In the rows, 128 means zero.
Rotation paths and how fast each direction turns (degrees per step):
Each turn is a multiple of 5 degrees from 10 to 175, or 0.
Each row of a path follows its step; steps can be skipped.

step 1: [121 133 119 131 127 130 127 128 135 129 139 138 121 122 131 116 130 136
 116 137 120 123 128 121 140 129 134 120 131 132 118 115 125 130 132 140
 134 136 124 121 131 125 123 128]
step 2: [126 130 134 145 138 126 134 129 122 126 142 125 129 113 123 127 130 131
 133 144 127 131 135 135 122 126 129 123 127 129 130 118 144 128 132 133
 131 133 130 124 125 124 131 136]
step 3: [124 123 130 136 121 140 129 132 130 124 134 134 125 121 135 120 125 120
 134 130 126 126 129 130 120 119 124 135 116 146 126 131 135 129 125 140
 124 125 131 123 111 139 127 132]
step 6: [135 141 119 138 131 139 130 110 125 118 129 136 123 133 131 130 134 134
 132 120 121 127 127 126 135 126 129 122 136 133 136 137 142 126 126 126
 132 129 123 132 124 126 134 136]
step 8: [121 125 136 125 132 129 130 120 131 122 131 126 110 125 133 123 131 119
 127 135 125 128 117 125 139 127 133 119 126 126 121 120 134 140 137 136
 120 134 119 125 135 132 139 133]
step 11: [136 125 122 135 122 136 134 130 124 124 134 139 125 128 129 143 126 123
 120 126 131 131 132 124 135 145 126 134 133 134 126 129 125 141 129 128
 122 141 140 116 124 134 123 129]
step 13: [124 142 129 145 132 130 128 117 117 132 135 135 121 135 133 132 130 126
 132 135 131 123 130 120 130 124 137 123 128 133 138 129 125 128 129 137
 139 125 121 124 128 131 114 135]
step 17: [139 120 123 137 122 125 129 112 125 129 129 147 119 124 129 115 124 134
 129 133 116 123 133 126 125 129 127 139 128 142 127 132 131 127 125 135
 123 133 135 133 126 123 129 123]
step 18: [128 119 135 139 128 130 121 115 129 117 142 126 129 120 135 135 126 135
 120 118 122 127 130 129 134 138 127 127 132 136 130 126 137 140 131 129
 139 130 141 125 132 131 131 128]
step 19: [125 131 123 136 118 140 117 132 136 128 133 122 123 128 131 131 128 136
 117 134 123 129 114 121 132 128 136 136 124 136 126 119 143 126 138 136
 129 132 125 125 127 125 123 140]
step 20: [116 134 125 133 131 131 130 120 119 122 134 136 132 130 123 122 126 128
 123 134 119 137 130 128 124 122 133 115 126 126 139 123 135 135 130 139
 128 133 119 121 117 125 132 145]
[131 131 130 126 129 125 128 127 126 126 127 129 126 129 129 126 130 124
 127 127 126 126 125 128 127 131 130 130 128 128 127 132 129 126 126 127
 132 127 126 129 130 128 132 126]	40
[125 127 131 131 126 125 127 129 129 130 127 125 125 127 131 131 129 127
 129 127 127 128 128 130 126 128 128 127 125 133 132 129 126 127 131 131
 128 127 128 128 132 128 130 128]	70
[129 127 130 128 129 132 126 130 128 128 130 128 129 127 132 127 127 127
 123 131 128 132 129 128 124 130 129 129 126 126 129 129 129 128 129 131
 129 130 132 128 127 125 128 125]	45
[130 132 129 129 124 131 130 129 129 127 126 125 127 127 131 127 130 126
 128 127 133 127 129 127 129 129 130 129 129 128 127 130 131 129 129 131
 123 129 127 130 128 129 126 128]	135
[126 128 127 127 128 130 128 125 130 128 125 130 125 132 132 125 130 128
 126 131 125 127 125 129 128 124 126 127 131 129 128 128 127 129 125 131
 127 127 128 126 128 130 127 126]	155

step 0: [136 132 131 129 124 135 143 127 133 125 135 130 131 128 128 133 125 124
 128 125 128 134 120 127 123 126 121 118 129 134 130 110 115 121 131 132
 133 119 132 130 128 119 130 118]
step 3: [130 135 128 125 141 124 123 124 127 137 114 139 133 141 122 128 125 126
 124 129 119 119 127 129 132 133 127 118 125 143 126 127 137 124 129 129
 129 128 133 135 132 134 127 133]
step 4: [134 125 127 115 123 134 119 128 125 129 124 133 120 133 128 135 126 119
 127 122 133 117 123 134 127 129 132 123 130 138 138 127 142 111 134 124
 128 130 127 127 120 128 129 133]
step 5: [131 146 130 125 113 138 125 128 124 128 129 134 127 128 125 124 135 123
 132 132 128 124 118 127 126 135 129 120 135 133 121 129 124 114 136 134
 137 123 127 129 121 123 125 122]
step 7: [128 126 129 130 118 135 138 116 127 128 132 139 132 127 123 121 142 130
 116 134 123 136 120 131 126 129 119 128 122 128 126 123 129 133 120 123
 134 128 123 119 125 139 127 137]
step 9: [127 120 128 118 124 115 117 121 137 132 132 133 127 132 125 131 132 129
 124 125 125 122 128 127 134 125 131 119 121 142 128 123 137 123 133 126
 132 124 136 127 133 137 113 133]
step 11: [132 133 129 122 117 129 137 131 130 116 128 126 122 133 128 133 124 125
 126 123 120 130 124 129 127 123 120 120 128 126 125 127 113 112 138 130
 140 127 130 136 125 127 116 124]
step 13: [134 128 118 121 127 136 135 125 127 123 124 125 134 123 118 136 134 117
 114 129 121 134 121 121 128 135 121 132 124 127 119 128 124 136 127 125
 125 136 125 129 132 136 125 141]
step 14: [122 127 128 124 136 114 124 125 128 138 117 131 130 132 123 135 132 124
 120 125 116 130 118 130 126 135 120 125 125 131 122 131 140 138 140 131
 127 133 136 126 130 130 126 132]
step 19: [122 126 126 129 121 121 138 126 128 124 127 128 138 119 117 138 129 124
 114 132 123 134 126 126 127 132 124 131 125 130 125 119 132 142 128 138
 117 129 134 129 138 127 123 121]
step 22: [130 146 130 127 124 116 131 130 130 120 121 130 123 136 130 138 117 127
 130 121 124 125 133 128 136 125 133 125 134 119 129 131 114 122 131 130
 132 129 129 141 128 133 122 129]
[126 132 128 130 130 125 128 131 127 126 128 126 127 129 128 127 125 123
 128 130 124 129 128 129 126 128 128 126 129 131 124 125 125 130 129 130
 127 126 129 128 127 128 126 126]	130
[125 131 130 128 130 125 126 129 125 129 130 131 126 129 131 131 130 131
 129 128 126 128 126 129 127 131 129 130 126 128 127 132 127 129 126 129
 131 129 129 127 129 126 132 128]	170
[129 127 131 128 128 128 128 128 125 128 128 129 127 128 130 130 126 129
 130 131 127 125 129 130 131 127 134 123 126 127 127 129 129 127 130 128
 127 128 127 132 125 127 125 131]	60
[127 128 126 129 129 133 130 128 128 126 128 130 125 128 128 130 128 128
 131 127 124 128 130 128 127 129 129 131 131 128 131 130 129 124 127 132
 129 124 128 127 129 127 124 128]	60

step 0: [130 130 123 132 136 126 130 128 126 120 123 138 134 129 121 122 135 120
 114 130 123 132 126 129 129 128 126 138 132 133 130 125 132 123 126 124
 130 145 129 138 134 112 141 130]
step 2: [135 122 121 134 139 121 132 121 127 134 129 125 126 139 120 129 117 131
 131 127 117 125 115 125 120 125 125 132 128 122 127 126 131 125 115 124
 120 129 133 127 143 120 122 122]
step 4: [124 131 140 125 131 123 134 118 132 122 113 127 129 136 117 129 132 121
 121 123 128 119 133 126 123 138 132 122 126 125 125 130 135 121 124 120
 118 131 123 128 140 136 132 133]
step 5: [126 120 120 129 141 119 136 126 133 125 121 134 134 134 122 129 131 126
 122 128 123 133 137 134 123 127 132 124 142 121 136 126 131 121 117 127
 126 145 133 127 133 124 126 126]
step 9: [122 132 133 129 130 130 135 125 133 123 111 128 122 133 115 124 128 140
 129 129 137 124 131 131 126 140 126 119 135 123 119 125 131 119 124 125
 130 121 122 136 133 118 130 126]
step 10: [118 127 127 132 134 134 122 123 138 130 124 133 141 137 126 129 131 130
 123 139 125 128 131 129 122 140 135 119 141 128 135 133 130 120 127 120
 130 129 141 134 138 125 129 131]
step 15: [130 126 119 127 131 125 118 114 128 114 131 124 131 140 125 122 123 130
 121 130 130 122 133 123 131 131 135 116 140 125 128 134 132 125 120 123
 133 119 137 130 133 118 129 127]
step 17: [125 115 131 130 130 126 127 119 115 116 121 125 130 118 119 124 121 130
 129 128 129 120 126 126 119 126 125 124 132 135 130 134 118 119 126 124
 121 142 129 128 130 127 141 129]
step 19: [122 112 137 125 122 125 125 116 137 135 122 119 132 128 131 128 118 137
 127 124 124 123 127 126 135 128 122 133 130 115 123 119 129 118 119 125
 125 127 132 131 125 118 130 128]
step 20: [130 122 121 128 118 128 119 120 129 110 126 121 133 126 130 125 125 124
 125 132 124 115 133 127 133 138 131 127 141 126 129 126 126 117 126 123
 121 130 123 136 127 125 132 139]
step 22: [126 110 134 131 127 129 134 121 127 129 125 140 128 123 119 129 118 136
 133 138 124 122 128 135 124 125 130 126 139 124 129 125 119 124 130 126
 131 134 129 124 124 112 136 124]
[124 127 133 125 130 133 127 128 127 128 126 126 127 128 129 127 129 128
 129 126 128 128 129 129 127 129 129 128 131 128 129 131 130 131 126 130
 127 133 130 125 129 130 127 126]	55
[127 128 126 127 128 132 126 129 126 129 128 129 127 131 126 127 130 127
 128 128 130 130 123 127 130 127 126 126 126 134 125 129 129 129 130 126
 131 127 132 129 129 126 128 128]	25
[129 131 127 126 130 126 126 127 130 129 128 133 128 123 126 129 131 129
 128 128 127 128 126 130 129 126 129 126 129 127 129 134 128 127 128 127
 128 130 128 125 126 127 132 128]	65
[132 131 128 127 125 128 127 128 126 125 127 129 127 126 130 126 127 130
 128 127 135 128 128 128 129 132 129 127 129 131 128 129 126 130 125 126
 128 129 124 127 130 126 129 129]	130
[128 129 127 131 124 127 128 128 126 130 127 126 128 129 127 129 131 126
 130 125 126 131 128 126 127 126 133 127 131 130 127 128 126 127 128 129
 126 128 128 127 130 132 133 131]	110

step 8: [129 128 131 115 142 134 126 133 122 130 131 132 123 130 129 144 128 124
 131 120 124 141 123 132 120 132 126 124 126 143 123 124 121 120 125 133
 126 125 118 121 127 129 124 124]
step 10: [123 129 129 136 130 127 132 133 136 127 122 135 133 117 129 130 114 125
 133 130 131 129 133 125 131 119 127 138 129 124 123 130 132 124 131 136
 145 126 127 125 117 118 139 134]
step 11: [123 123 120 129 131 114 123 134 116 128 128 129 129 119 128 122 128 124
 123 119 129 114 137 123 129 118 115 142 132 127 132 122 133 124 127 131
 124 129 131 123 125 131 123 128]
step 12: [126 141 128 127 129 125 137 116 128 123 128 125 128 135 132 119 140 136
 123 132 125 112 136 130 139 132 125 133 129 134 129 129 140 128 131 121
 120 127 122 129 125 131 131 135]
step 13: [129 124 116 126 124 129 136 127 136 132 135 131 118 127 126 129 123 125
 131 135 121 129 128 134 140 135 126 117 125 130 136 117 126 123 133 120
 126 120 115 140 129 131 123 136]
step 14: [134 127 115 123 118 131 127 135 134 122 126 129 130 126 118 127 128 124
 117 132 127 131 129 124 125 145 124 119 119 119 126 133 128 132 126 125
 122 130 139 130 138 128 126 121]
step 15: [128 129 132 128 123 132 129 133 137 133 133 127 128 132 133 123 137 126
 129 137 128 137 136 128 130 122 137 122 125 133 122 140 122 124 122 128
 132 131 140 122 134 110 119 126]
step 16: [135 125 131 126 130 133 126 126 116 137 129 122 123 138 128 132 127 125
 137 127 138 124 125 126 123 113 130 126 128 112 127 121 113 127 121 125
 131 131 137 127 129 128 119 129]
step 17: [137 130 131 123 127 123 126 115 123 120 120 131 135 141 134 128 127 120
 135 117 123 132 121 131 122 128 138 129 133 121 124 136 128 124 128 125
 127 132 125 119 120 136 140 126]
step 19: [116 130 125 129 129 127 125 132 122 121 122 130 126 123 125 143 125 138
 127 127 138 125 120 130 121 128 123 123 130 132 131 130 144 142 129 132
 135 137 130 135 135 133 133 136]
step 22: [130 123 131 135 135 127 129 124 146 130 127 136 130 128 129 124 121 133
 127 127 127 114 138 116 128 130 137 123 123 128 129 133 131 127 139 114
 125 128 133 131 117 133 127 126]
[128 127 127 130 127 127 125 129 130 129 130 131 130 126 124 125 125 129
 126 127 131 130 127 127 125 129 129 128 130 127 125 129 130 127 131 125
 129 129 126 128 131 125 128 131]	85
[129 128 125 126 128 129 129 128 126 130 128 126 125 127 128 133 126 128
 129 127 128 129 129 123 127 130 129 131 129 130 130 126 125 126 128 128
 132 130 127 131 127 126 125 132]	135

step 0: [124 124 131 117 113 133 128 124 126 129 117 128 134 127 128 122 131 133
 131 132 131 136 130 122 133 126 134 145 126 126 109 132 126 136 128 130
 122 123 128 126 135 138 128 116]
step 1: [120 125 127 133 141 129 116 116 126 130 127 130 130 125 124 127 122 120
 133 121 126 134 136 124 126 125 121 122 123 125 118 128 126 127 113 142
 122 126 133 132 120 134 138 139]
step 2: [119 134 121 128 120 136 130 115 124 125 134 127 135 127 120 129 138 130
 115 126 139 135 130 126 144 117 126 139 131 136 122 123 132 130 133 125
 128 134 119 125 118 127 127 130]
step 3: [121 133 129 123 126 137 119 125 131 134 133 127 133 125 137 132 127 124
 124 131 132 128 137 126 116 125 118 124 139 110 123 125 121 132 118 128
 139 142 134 132 135 129 134 132]
step 4: [122 139 131 128 124 125 129 121 133 119 126 118 130 133 127 137 132 127
 131 112 132 137 133 126 139 129 126 127 138 140 136 132 129 134 130 112
 126 123 134 139 131 131 135 135]
step 5: [120 136 136 121 123 143 134 140 133 130 121 136 123 122 129 139 135 120
 127 130 118 129 133 129 122 114 125 127 120 124 129 126 139 136 123 128
 128 132 128 124 132 117 135 129]
step 6: [137 133 137 125 121 130 127 123 125 114 115 124 127 131 125 135 134 132
 132 130 117 129 141 126 125 135 114 136 144 129 127 135 127 122 133 136
 123 122 130 128 128 139 125 133]
step 7: [125 136 133 129 125 125 131 124 127 136 130 136 120 125 124 124 116 124
 131 127 108 138 137 128 139 125 130 128 126 134 126 111 139 130 115 126
 129 133 127 121 131 135 126 127]
step 9: [118 134 123 120 123 126 130 119 129 131 131 130 129 138 121 117 121 127
 131 147 125 134 133 127 123 132 143 137 137 122 131 121 129 134 121 127
 123 131 137 132 125 132 136 134]
step 13: [119 129 117 131 126 129 122 132 132 130 139 130 123 137 129 141 130 133
 114 118 121 137 133 136 137 120 121 133 136 131 131 129 136 120 116 132
 131 121 130 129 119 130 133 127]
step 18: [133 137 117 125 134 125 132 117 125 132 122 129 133 139 136 126 121 138
 139 130 115 130 132 128 136 137 130 126 131 127 127 125 127 129 125 136
 128 124 126 108 128 132 137 131]
[127 127 131 126 128 128 127 130 128 129 126 126 128 126 131 126 127 127
 131 125 129 129 128 130 133 133 129 129 127 128 125 128 126 128 127 124
 134 129 129 127 129 128 127 129]	95
[129 128 126 131 124 129 127 130 126 128 129 128 127 128 127 127 132 128
 128 126 129 127 129 129 133 127 129 126 124 130 131 129 131 128 126 132
 129 130 130 128 129 125 127 128]	125
[124 129 126 127 127 126 129 127 128 130 128 128 128 123 128 128 129 128
 127 128 129 125 130 130 126 130 131 126 130 127 132 130 126 129 131 125
 127 132 128 131 128 127 128 129]	60
